Named moves (each a turn or a mirror), then the moves between two rows, first move first; the first pair answered:
D:
[-12   6 -26  28  -5 -19  -1 -50] => [-13 -38  -6  28  -5  28 -23  28]
[-41  -8  36 -37   5  26   4  56] => [-38  45  12 -40   5 -31  30 -40]
[ 20   5  24 -23   8   0  25 -30] => [ 19 -16  35 -24   8  24  16   8]
[ 17  14  -1 -35  23  15 -23  30] => [ 20  37 -12 -35  21 -10 -11 -13]
J:
[ 37 -35  41  24 -11  20  44   9] => [-55 -48  -5  20 -32   7  27  -9]
[-40   9   5 -16   6  35  14  12] => [ 16   3 -22  -9 -20  26 -23 -31]
[ 49  18 -15  11  -6  -5 -27 -43] => [-25  31  33   3  36   8  30  27]
[39 21  7  9  4  0  8 -3] => [-37  19  -6   8   9  -5  17   6]
W:
[-48 -17 -14   1 -15  10 -32  16] => [-49  27  -5 -21   0  -8 -22  -2]
[ -9   0  79 -25  29 -21 127 -56] => [  -6 -115   53   34   -7   22   96  -14]
[  4 -41  51  54  23  25  41  29] => [-33 -48 -12  79   1  18 -16  28]
L:
[ 45   3   8  10   2   9  20 -14] => [31 -9 24  3  7 19 29 10]
[-42 -14   3 -36  -6  16 -25  11] => [-29  24 -20 -24   2   1 -44   5]
[  2  13 -23  25  -4 -16 -51  -9] => [ -1 -45  -3  11 -23  -6 -24 -32]
[-10 -23  41  -6  28  33  -3  50] => [ 26  49  -7  19  34  -3 -42  19]
Q:
[ 10  38   1   1  27 -29  24 -13] => [-20  26  16 -35  24 -19  23  -6]
[-29  54 -33  59  34 -15   3  16] => [-71  53 -16  16  35 -10   8  21]
[ 23 -33   5   3  -9  14  10  13] => [ 34 -18   0  21   1   2  17   4]
[ 72 -13  42  14  20  24  22  45] => [68 12 41 17 31 10 39 35]
Now pairs of rows:
(two moves a pair)
[-46  17 -21  36  15 -41  20 -23] => [-70  13 -15   7  10 -36  10 -18] => Q then L
[ 69   4  12  20  24 -26  43 -21] => [ 38 -31 -50  55  -5 -18 -11 -12] => W then W
[ 20  55 -20  18  41 -23  17 -15] => [13 22  1 15 47 18  1 60] => D then Q
[-31 -12 -25 -25 -18  -6   2 -40] => [-29 -42 -17 -15 -18  24 -14  11] => L then Q
[-25 -52  -7 -12 -25  12   7  -1] => [ 30  -2 -30   3 -16   8 -42  16] => L then J
[  0  17 -29   4  -1 -11  31  -8] => [ 14  -9 -16  10  -4  -1  43   4] => W then W
[ -4 -15  32   9  13  36  20  62] => [ 18  40  -3  27  14 -25  45 -43] => Q then D
[-81  -4 -10 -21  -5  18 -50  22] => [-39  18 -47   8 -18 -21 -50 -56] => Q then D
[  1   7 -31  10  -3 -11 -17 -33] => [ 5 21 27 -9 26  5 22 14] => J then Q
[  5  -7   0  18   2 -23   1 -19] => [-10  -9 -10  17   0 -12 -24   5] => D then W
[84  9 14 87 35 37 27 48] => [ 70 -47 -38 104 -13  29  -3 -11] => W then L
[  7 -11  12 -19 -13  32  58 -58] => [-18 -15  25 -21   5  68  28  36] => L then Q
[ 38 -55  14  29 -13   0  27   7] => [  7  -8 -40  56  -9 -35   3 -14] => W then Q
[  9  11  23 -33   2 -10  23  -2] => [-29   5   6 -35  -5 -10  10  -1] => J then L
[-15  -2  18 -36  -5  -2  11   2] => [  4   6  27 -26   5   4  14  22] => L then W
[ 48  -1  -8  40  -4   6 -20   5] => [-31  30  -9  33  16 -21  24  -8] => J then D
[ 32 -15  18 -43 -24  -8   6 -47] => [ 26 -39  35 -28 -12  28  -8  34] => L then Q
[ 7 43 18 -9 11 -8 -5 18] => [ -4  41  19 -28   7  -9  -3   7] => Q then D
[-78 -26  -8 -56 -55 -24   6 -44] => [-15 -87 -18  -4 -70  19 -38  14] => D then Q
[ 16 -56  27   6  -2  42  39   2] => [ 51  44 -30  38  12   0 -13 -17] => L then L
[-10 -53  57   5 -30  54 -19  21] => [  0  24  73   1   1   2  51 -48] => D then J
[-48 -36  33   5  34  19  51  39] => [-64 -35  25 -30  16   2  53 -19] => D then Q
[  4  35 -32  77  26 -11  25  16] => [-18  11 -13  41  10 -25  69 -47] => L then Q
[ -7  -1   4 -12 -23  21  -2  28] => [ 20   3 -16   8 -29  11 -14   8] => J then Q
[-51 -14   5  28  -6 -12  29  16] => [-59  14  -5  15  -1 -19   8  16] => L then Q
[21 22 29 21 37 23  2 54] => [46 11 34 35 30  7 40  5] => D then W
[-12 -49  -8  13 -16  17 -32   0] => [ -1 -48  -4  36  -6  16 -15  11] => Q then L
[-20   2  14 -11  17  21  -4  43] => [  8  32 -31   8   6  -7 -33  -3] => W then L
[ 45  16   6 -19  -4 -12 -20 -32] => [  0   8 -20 -22 -16 -19 -28 -43] => J then J
[ 67 -27   6  -1 -13  10   2 -50] => [ 18 -38  51 -14  14  29  48   2] => Q then L
[-32  -5  27 -84 -29  12 -12 -24] => [  6 -32  54 -60 -19  41  -5  30] => Q then J
[ 38  -4  63 -43   1  35 -10  30] => [ 27  24  -5 -16 -20 -27 -10 -80] => W then D
[-38 -51   9  -8 -22 -14   5 -17] => [-31 -22 -24   4 -22 -31 -23 -34] => Q then W
[-33  13 -29  56  33 -13  -3  45] => [-11  16 -53  47  10 -42  -5 -35] => Q then L
[-31  44 -50 -55 -16  21 -68  -8] => [ 46  49  17 -43  20  50 -32  56] => Q then J
[ 32  49 -11 -16  -9 -18 -41 -40] => [ 45  31  48 -40   4  -1   8 -26] => Q then W
[ 25 -35 -47  11 -20  18 -35  31] => [  9  29 -58   2  -6 -34   3 -39] => D then Q
[ 21 -48  24  18   5   0  35 -32] => [-19 -57  14  20   2   1  36 -23] => J then Q
[-13  21   2  26  19  -5  33  27] => [ -3  42 -19  20   9 -22  13  -6] => Q then L
[-28  34 -20   9  30  -6   8  -5] => [  3  23 -38  21  14  -9 -13 -25] => D then L
